In the data rows, 128 means zero.
Some points, each followed by its number:
[111  84 129 144 199 149  30 128 142 145 130 141 123 139 137 144 141 123
 108 188 131  81 124 141 133 124 117 137 186 115 121] 0
[122 130 134 111 137 148 150 137 147 140 126 102 120 136 178 137 136 122
 114 142 136 134 118  82 136 139 125 134 149 123 134] 1
[119 136 152 187  86 156 130 116 148  66 121  61 118  89 106 125 137 231
 143 148 135 143 179  99 143  96 200 141 148 113 140] 2
[127 126 133 184 140  93 123 133  55 128 126 103 150 134 142 127 125 116
 113 212 142  87 114 155  89 157 114 142 146 115 114] 3
[115 134 119  59 121  64 154  92 135 138 127 196 109 136 138 124  89  97
 125 135  99 131 126 130 111 134 126 116 153 110 150] 4
[107 119 136 110 133 147 184 146 147 144 133  91 118 139 190 126 129 124
 114 141 135  87 112  83 129 121 114 139 140 112 139] 5
[149 122 138 120 145 155 120 145 151 101 123 117 119 135 146 129 133 124
 104 177 137 157 118 135 139 137 157 166 132 125 147] 6
[107 129 131 135 133 158 119 159 147 137  56 158 241 178  54 123 133  92
 160 133 150 130 126 135 138  85 100 146 150 223  72] 7
[125 127 104 118 131 126 116 136  97 127 126 151 122 135  95 138 142 123
 176  99 145 135 110 137 130 136 120  51  84 113  98] 8
[107 131 120  54 114  59 166  94 141 131 134 196 121 126 142 123 102  85
 122 132 113 133 126 125  83 133 121 133 155 123 139] 9
[145 140 149 203 141 154 139 119  37 139 133 181 131 122 144  82 119  98
 101 124 133  72 117 144 135 180 120 123 148 121 147] 10
[108 132 135 104 134 147 121 140 144 139 129 117 122 139 193 140 143 129
 114 124 131  93 120 129 128 128 113 137 141 113 133] 11
[101 127 138 136 131 155 119 157 148 133   0 141 130 141  18 124 125 104
 186 130 131 137 124 135 138  67 102 139 152 221 138] 12
[114  86 129 149 198 143  30 124 137 145 130 142 122 139 133 144 137 122
 108 188 131  82 124 142 129 124 117 136 186 114 120] 13
[118 122 107 114 116 119 115 154  88 131 125 151 122 135  91 142 145 125
 181  98 147 137 128 136 118 135 125  56  63 115  94] 14
[208 129 139 124 111  82 151 136  82 132 126 159 107 143 179 117 108 123
 103 131 136 102 115 145 133 131 133 131 138 118 136] 15
[203 129 137 123 113  87 149 137  83 132 126 157 108 142 174 120 111 123
 105 129 136 105 115 144 132 130 132 128 134 118 135] 16
[ 95 128 117  59 121  67 126  99 137 142 126 198 118 126 137 112 106 104
 139 126 101 127 122 134 117 123 119 163 148 113 154] 17
[122 138 109 114 125 124 123 139  93 139 128 142 123 139  89 141 148 119
 176 109 147 138 122 131 126 137 117  57  71 133  99] 18
[124 122 106 117 143 154 128 141 101 137 129 136 124 141  91 169 135 119
 134 101 140 128 120 137 128 104 122  72  83 114 108] 19
[126 127 160 190  93 145 133 109 153  61 125  62 117  94 109 129 134 224
 131 154 135 147 166 103 125  87 194 153 151 126 137] 20
[132 128 114 116 163 126 120 136  81  86  97 108 124  96  95 120 151 130
 105 106 137 130 151 166 142 111  86 141  40 125 140] 21
[128  98 133 138 124 150 120 139 135 139 131 100 117 136 185 131 136 118
 109 126 143 134 121 136 137 131 122 141 108 122 133] 22
Which two points above are nearest to each new point, looking only along the 6 directions in which the numbered points spread most? Their numbers follow each, smallest number first.
[127  96 134 140 123 149 120 139 134 138 127  98 116 137 189 132 135 119
 111 126 145 134 122 135 137 129 122 139 105 122 133] 11 22
[133 134 112 119 143 153 123 145  91 136 122 132 133 134  93 156 143 125
 138 109 138 133 124 136 122 114 121  82  85 117 116] 19 21
[173 132 132 200 119  62 135  92  39 127 120 119 128 141 136 130  89 111
 110 133 136  88 127 134 103 133 119 117 143 115 113] 3 10
[124 123  99 112 123 130 123 145 112 128 131 111 116 139 109 113 151 118
 133  98 139 137 128 127 124 125 125  76  89 128 108] 19 21
[ 75 127 233 120  82 148 121 136 160 143 132 131 130  58 139 122 122 114
 103 140  82 211 122  93 110 131 125 126 142 110 127] 1 6
[107 132 138 103 135 149 120 140 148 140 129 114 121 140 201 140 142 130
 109 126 131  91 120 129 128 127 113 142 146 113 136] 1 11
[100 127 138 131 134 155 119 161 148 138   0 147 130 146  11 124 125  95
 191 130 130 136 120 136 138  63  95 138 153 229 138] 7 12
[114 124 142 120 132 138 117 144 141 151 135 104 130 135 184 140 132 119
 104 133 139  89 119 129 135 134 122 146 150 115 141] 11 22
[107 130 130 138 133 158 119 160 146 137  51 161 250 182  44 121 133  90
 163 132 152 134 126 136 138  81  99 148 151 230  67] 7 12
[125  98 133 134 123 143 120 136 134 139 127 106 116 136 185 130 133 117
 113 126 142 133 122 135 135 128 122 141 109 121 135] 11 22
